Look-ups in named tables: a row name and a column name give one cell, copied from the table.

Table kufur
	vot	kibidiz
munimu	52	36
sek	55	19
datol	22	55
beg	64	49
dusano	80	40
ludipeg	57	44
ditebut	79	94
tik	65	67
pidi	52	54

beg, vot -> 64
beg, kibidiz -> 49
tik, vot -> 65
sek, kibidiz -> 19
tik, kibidiz -> 67
pidi, vot -> 52
munimu, vot -> 52
ludipeg, vot -> 57
sek, vot -> 55
ludipeg, kibidiz -> 44
datol, vot -> 22
datol, kibidiz -> 55
dusano, kibidiz -> 40

zoma:
cols = doledil, mafike, tikitu, bif, fav, fotu, fut, divob, bosema, zov
nir: [115, 159, 83, 77, 105, 113, 103, 109, 143, 156]
dage: [159, 126, 75, 121, 90, 159, 72, 91, 136, 143]
suvoge: [62, 70, 129, 113, 94, 57, 120, 113, 94, 139]
mepeze: [137, 117, 132, 137, 118, 87, 62, 84, 56, 97]
famina: [97, 74, 92, 98, 90, 135, 120, 117, 150, 123]
met: [123, 71, 75, 119, 81, 129, 115, 123, 124, 112]
zus: [94, 135, 19, 59, 79, 100, 156, 145, 136, 139]
fis: [68, 141, 64, 69, 95, 41, 144, 130, 87, 143]
tugokan: [148, 210, 179, 121, 149, 38, 30, 72, 53, 150]
sigam: [73, 58, 106, 102, 103, 118, 116, 98, 102, 83]
firusi: [99, 57, 130, 129, 104, 166, 67, 58, 120, 105]
ses: [157, 157, 152, 136, 120, 107, 35, 72, 106, 161]
tir: [94, 20, 58, 120, 72, 201, 107, 80, 138, 90]

divob of tir = 80
fotu of famina = 135
tikitu of nir = 83
zov of dage = 143
tikitu of tugokan = 179
tikitu of firusi = 130
Which row has the largest bif? mepeze

navat =
         koga  nom  gotafo   vip  gamubud  tef  dif  sez  zono
vuza      6.4  2.5     6.4   6.9      4.0  8.4  7.1  8.3   7.1
tur       6.0  5.1     5.3   6.8      5.7  8.4  7.1  7.0   6.9
gidete    6.7  2.7     8.1   8.8      4.1  6.1  5.4  4.3   7.3
levom     4.8  2.3     8.5  10.0      4.0  7.3  6.6  5.3   7.7
tes       5.9  6.9     4.2   6.8      7.0  8.0  6.8  5.6   7.0
fekibog   9.1  6.9     3.5   4.7      7.0  6.6  4.9  4.5   6.3
kasanil   7.8  4.7     4.6   5.8      6.5  9.5  5.3  5.6   7.4

nom of vuza: 2.5
koga of tes: 5.9
nom of tur: 5.1
zono of kasanil: 7.4
koga of vuza: 6.4
gotafo of kasanil: 4.6
Row with the largest vip: levom

desipa
|  | tagumiv | kasapot | mitino |
|---|---|---|---|
| rakazaf | -15093 | -35476 | -32502 |
| dop | -32957 | -54437 | -54440 |
| feko | 38796 | -31174 | -16966 |
| ded | -8739 | -58044 | 80903 |
| manulab | 1282 | -40766 | -21655 |
| riki | -10937 | -24912 | -16538 |
| napu | -98793 | 46218 | 34014 |
| todapa | -21230 | -31655 | -24298 |
| tadire | -21361 | -47178 | -21186 |
| vep | -33902 | -14730 | -22170 |

mitino of feko is -16966
tagumiv of manulab is 1282
mitino of rakazaf is -32502
kasapot of manulab is -40766
tagumiv of ded is -8739
kasapot of vep is -14730
tagumiv of rakazaf is -15093
tagumiv of vep is -33902
kasapot of rakazaf is -35476
kasapot of todapa is -31655
tagumiv of todapa is -21230
mitino of tadire is -21186
mitino of ded is 80903
kasapot of napu is 46218
tagumiv of feko is 38796
mitino of napu is 34014
tagumiv of tadire is -21361
kasapot of feko is -31174
kasapot of tadire is -47178
tagumiv of napu is -98793

zopi:
cols = sim, tatug, fotule, tusi, natel
nem: [0.57, 0.06, -6.11, -3.87, 0.18]
raludot: [-3.32, -8.03, -2.43, -10.00, 0.18]
zizuval: [1.34, 4.07, -6.11, -3.19, 0.26]
rirus: [-2.01, -3.04, -6.23, -7.36, 0.18]
zufo: [7.32, 3.70, -3.41, -1.77, 0.18]
ges: [4.10, 3.83, -3.39, -2.24, 0.18]
sir: [2.00, 5.05, -6.11, -1.96, 0.18]
kenado: [1.34, 0.66, -6.11, -4.05, 0.35]
kig: [1.34, -2.17, -4.92, -3.62, -4.84]

What is the tatug of ges in zopi? 3.83
What is the sim of kig in zopi? 1.34
What is the sim of rirus in zopi? -2.01
What is the sim of ges in zopi? 4.10
What is the sim of raludot in zopi? -3.32
What is the fotule of zizuval in zopi? -6.11
What is the natel of zufo in zopi? 0.18
What is the natel of ges in zopi? 0.18
What is the sim of sir in zopi? 2.00
What is the fotule of kenado in zopi? -6.11
What is the natel of sir in zopi? 0.18
What is the fotule of zufo in zopi? -3.41
What is the fotule of kig in zopi? -4.92
Which row has the largest tatug? sir

